Each row has a name. Each question is about the rows just above it. Places in a row count from 0.

[ 15  -5   7 -18  -6  -4  17  -8] -> H
[ -2  22  15 -40  -4  11  21  33] -> J
[  9 -14  -8 -22   9  12  -6  51] -> W
[ 13   3  -9 -42   4  12   3  52] -> K
[-10 -24 -22 -28  14  42   1  12] -> S
[  4 -10  12  26   3  -3 -19  15] -> R
[-24   3   3  11  -2  -7  -2 -15] -> U
Changed U: [-24   2   3  11  -2  -7  -2 -15]. Place and old value:	1, [3]
Changed R: [  5 -10  12  26   3  -3 -19  15]. Place and old value:	0, [4]
Changed K: [ 13   3  -8 -42   4  12   3  52]. Place and old value:	2, [-9]

[ 16 -21   1  -2  16  -4  34  -6  15]  Y
[ -7 -28   5  -1   9 -13   1 -18  -3]  Q
[ -4 -16 -14   5  22 -16  39 -24  21]  D
One entry of Y was changed: [ 15 -21   1  -2  16  -4  34  -6  15]. Where, and from what?	0, [16]
One entry of Q was changed: [ -7 -28   5  -1   9 -13   1 -17  -3]. Where, and from what?	7, [-18]
Changed Q: [ -7 -28   5  -1   9 -13   0 -18  -3]. Place and old value:	6, [1]
One entry of Y was changed: [ 16 -21   1  -2  16  -5  34  -6  15]. Where, and from what?	5, [-4]

[-18  -1  -1  -8  49] -> G
[ 11   0   0   9 -28] -> F
[ 7  1  1  2 -4] -> V
[-8 -1 -3  0 26] -> Z
[ -1  -1   0   2 -13] -> C
One entry of V was changed: [ 8  1  1  2 -4]. Where, and from what?	0, [7]
One entry of G was changed: [-18  -1  -1  -9  49]. Where, and from what?	3, [-8]
Where does [ -1  -1   0   1 -13] differ from C, and what was there?	3, [2]
Changed Z: [-8 -1 -3  0 27]. Place and old value:	4, [26]
Where does [ 7  1  1  1 -4] differ from V, and what was there?	3, [2]

[11 23 -7 -7 16 19 23  2  5  2 -9 -8  3 -6 -6 20 -6  6 14  9  6 32 10  4
  5  9 -8 13 16  9 17 20 -8 -4 26 13] -> T
[ 18  -4   5 -10  -8  -4  18  19  17  14   6   5  13 -12   4  41  19  21
  11  24 -12  36  26  13  -6  35  -3   4  41 -11  13  14  -5   3  44  40] -> P
[  0 -10 -19 -19  -6  -3  17 -15  -5  -6 -14 -20 -11 -12 -19  28 -14   4
   8   9  -8   9  15  -8  -2   7 -28   4  27 -13  10 -19 -18  29  23  10] -> E
[  0 -10 -19 -19  -6  -3  17 -15  -5  -6 -14 -20 -11 -12 -19  28 -14   4
   8   9  -8   9  15  -8  -2   7 -28   4  27 -13  10  15 -18 -27  23  10] -> M
[-12  16  23  13   2   1  -5  24  -8 -10  18  23  -3   0  24 -13  15  10
  -1 -21  -1  13   0  -7  -4  -4  27  -1  -7  10  -1 -24  15  27  -2   7] -> N
[-31  37   8  37  47  44  26 -28 -36 -34  11   6 -35  49   9  -8 -32  14
  35 -31  51 -24  14 -33  49 -46   6  42 -12  47  34   6  31  -8 -29 -27] -> L
[-31  37   8  37  47  44  26 -28 -36 -34  11   6 -35  49   9  -8 -32  14
  35 -31  51 -24  14 -33  49 -46   6  42  18 -14   2  15 -14 -26  10   0] -> X
Changed E: [  0 -10 -19 -19  -6  -3  17 -15  -5  -6 -14 -20 -11 -12 -19  28 -14   4
   8   9  -8   9  15  -8  -2   7 -28   4  27 -13   9 -19 -18  29  23  10]. Place and old value:	30, [10]
Where does [-31  37   8  37  47  44  26 -28 -36 -34  11   6 -35  49   9  -8 -32  14
  35 -31  51 -24  14 -33  49 -46   6  42 -12  46  34   6  31  -8 -29 -27] differ from L, and what was there?	29, [47]
Where does [11 23 -7 -7 16 19 23  2  5  2 -9 -8  3 -6 -6 20 -6  6 14  9  6 32 10  4
  6  9 -8 13 16  9 17 20 -8 -4 26 13] differ from T, and what was there?	24, [5]
Changed L: [-31  37   8  37  47  44  26 -28 -36 -34  11   6 -35  49   9  -8 -32  14
  35 -31  51 -24  13 -33  49 -46   6  42 -12  47  34   6  31  -8 -29 -27]. Place and old value:	22, [14]
Where does [-31  37   8  37  47  44  26 -28 -36 -34  11   6 -35  49   9  -8 -32  14
  35 -31  51 -24  14 -33  49 -46   6  42  18 -14   2  15 -13 -26  10   0] differ from X, and what was there?	32, [-14]
One entry of L was changed: [-31  37   8  37  47  44  26 -28 -36 -33  11   6 -35  49   9  -8 -32  14
  35 -31  51 -24  14 -33  49 -46   6  42 -12  47  34   6  31  -8 -29 -27]. Where, and from what?	9, [-34]

